A single turn carries every row of the set below to another of its rows. Some are shown first; where does it send the rows asked next?
Pudob: [ 24 -13  36   1  16   5   7 -11 -15   4  -3  11  21]
zilen: [ 21 -37 -15 -13  16   3  -5  -3 -14  -8 -11   6  12]
Rame: [ 11  -4 -14  30  31  -8 -12  -1 -15  -2  12 -16   5]
Gobe: [-22  -3 -26 -11  23 -13   0  -5 -12 -14   7  12  14]
Pir: [-29 -15  -3  -9  22   6  -2  14 -28  -7  -3  -8 -17]
sevit: [ 13  -1  40   6  13   3  -9 -11 -21  -3  20 -19   8]
Ser: [  4   1 -17  31  23  -8 -19  -3 -15  -2   6 -13  10]
Nam: [-38   1  -9  -7   7   1  -6   1 -32  -2  -9   9   5]
Piv: [ 16  34  12  -4  13  -3  -7  15 -32 -14  -7 -11 -11]
Fudi: [ 25  33   3 -17   6 -14  14  13 -10  -9   6  -2   1]
videb: [  8   5  37   6   3   1 -13 -19 -24  -1  15 -12  19]
Legaz: [ 20  36  12  -8  23  -4   3   7 -32  -7   1  -4  -8]
Rezu: [ 23 -24  39   6  10   9  -5   5 -11  -5 -12  -5   5]
renar: [ 16 -11  34  10  -4   3 -10  -3 -15  -2 -17   8  23]
kivat: [  1 -17  21 -31  19  -8  -1  -2 -27 -10  -4  32   5]
mur: [-23 -11 -22  -3  14 -12 -10  10  -7 -23   0   0  -1]
budaf: [  8   1  39  10  -1   2 -16  -8 -20  -8  11 -20   9]
tozak: [  1 -26  24 -27  16  -5  -9  12 -24 -16  -8  21 -11]
lila: [ 14  41   8  -4  11  -5  -5   6 -33  -8  -8  -2   0]
zez: [-16 -15 -21 -10  33 -11   4   6  -7 -19  13   1  -4]
lumi: [ 20 -35 -18 -14  12   3  -5  -7 -15  -6 -11  11  18]
Durur: [-26  -7  -2 -16  32   6  12  -3 -32   3   8   7  -2]
runur: [ 20  32   3 -12  -4 -15   6  15 -10 -12  -2  -4   2]
zibub: [  8   3 -14  29  29  -9 -11  -8 -16   2  11 -10  12]
pefum: [ -7 -17  19 -24   2  -7 -15   2 -26 -13 -14  30   4]
Zusi: [ 23  26   4 -14   3 -12  11  19  -9 -15   2  -8  -5]
sagi: [ 18 -35 -18 -12   9   3 -11  -2 -14 -10 -16   7  14]

lumi goes to zilen
kivat goes to tozak
And these:
Durur goes to Pir
sevit goes to budaf
Fudi goes to Zusi
renar goes to Pudob
Piv goes to lila
zez goes to mur
Ser goes to zibub

A single turn carries every row of the set below to another of its rows. Some are shown first; where does it send the rows asked next?
tep: [  4  22  13  -7   9  -4  21  10  16  37   6  25 -27 -31 -13]
reber: [  1  24   6   2  -3  -1  20  13  -3  42 -10  -7 -14 -34   3]
pavo: [-29  -6 -15 -36  18  28  22 -12 -12   3  20  10  10 -16 -20]
Fuf: [ -7   3  22  16 -16 -11  16  -5 -20  17  13 -23  -9 -16 -10]
Tup: [-25  -2  -3 -40  16  31  31 -17  -2  23  13  -2  11 -31  -8]
fud: [-14  -1  -5 -36   7  40  34  -8   3  13  20  16  10 -28 -15]
fifib: [-28  -3 -15 -35  16  28  22 -14 -11   1  16   6  14 -13 -22]
Belaf: [  3  27  10   2  -3   6  17  13  -2  36 -10  -6  -8 -31   6]
fof: [ -5  16   0   6   0 -18  15  -5   9  -6  37 -13 -14   6 -31]
tugel: [ -3  16   0  16 -10 -13  20   6  12  10  30 -10 -26   3 -29]
Boro: [-27   1 -14 -39   8  15  33  -9   8  21  42  18   9 -20 -20]
Tibed: [  6   9  -8   9   6 -10   9  -4   9   0  33 -11 -25   7 -29]
Zer: [-14   6  14  15 -19 -17  20   7  -5  15  19   8 -29 -15 -31]
gar: [-20   4 -17 -41  13  33  28  -2 -12  17  19  -1  11 -13 -19]
linu: [-30  -1 -13 -36  20  27  25 -11  -5   4  20   9  13 -12 -21]
Rigos: [ 15  34  -5  -4   8  -3  18  14  20  31   7 -10 -19 -17   0]
gobis: [-11   2  24   7  -7 -18  21  -6  -3  14  26  15 -27 -22 -30]
guvo: [-12   3  -9 -42  11  40  31 -11   5   9  23   8  10 -23 -12]
Ruv: [ 13  34  -5 -10  12  -3  18  10  21  30  16  -7 -16 -12   0]
Geb: [-12   8  12  19 -14  -7  16  -2 -22   4  14 -20  -1  -9 -18]
Mulog: [ 11  32  -5 -10   6  -4  14  15  25  28  12 -11 -24 -14  -2]
befal: [-12  11   6  23 -21  -7  18   7 -13  13  13 -20 -16  -8 -18]
zabo: [-12   1  -7 -37   9  41  33  -7  -1  11  18   4  14 -27 -11]
bogi: [-33  -2  -6 -32   2  25  31  -8 -14  24  24  12  19 -30 -11]
sefa: [ -7   1   7  21 -10  -1   9   0 -22   9   7 -26  -6 -10 -10]
Rutun: [  3  24   8  -7  -1  -7  19  12  18  33   7  20 -32 -32 -11]
tuza: [  0  14   0  12   7 -12  18  -1   5   4  48 -15 -21   3 -25]
feg: [-10  -9  14  13  -9  -6  16  -7  -6  11  17  21 -31 -20 -36]
teser: [-15  11   6  20  -7  -2  15   2 -24  11  19 -24  -4 -13 -11]
dip: [-23   6 -17 -35   5  23  29  -7  -1  21  32  -8  24 -12  -6]
fafu: [-22  -4  -4 -42  19  27  33 -19   9  21  22  11   2 -30 -17]
kir: [-24  -1 -10 -40   9  30  31  -1 -14  18  14  15  10 -21 -24]
dud: [-19   2  16  17  -7 -12  22  -1 -15  15  30  20 -24 -24 -32]
vabab: [  6  21   8  -6   7  -6  22  12  19  36   6  20 -29 -32 -13]
Tov: [ -2  28   4  -2 -10   0  18  14  -2  34  -8 -10 -14 -33   4]
kiku: [-18   3  -8 -40  21  29  33 -17   8  16  21  -5   9 -24 -11]
Sofaf: [-17   2  21  12  -9 -15  22  -5  -8   7  18  14 -15 -15 -38]
pufan: [  2  16   8   2   0 -17  14  -8   8   5  37 -19 -22   5 -23]
dod: [-18   4 -19 -46  17  31  33  -1  -2  15  24  10   2 -11 -27]

guvo goes to fud
Rutun goes to Tov
tep goes to Belaf
And these:
dud goes to teser
dod goes to kir
dip goes to Boro
befal goes to tugel
Sofaf goes to Geb
sefa goes to Tibed
kiku goes to fafu

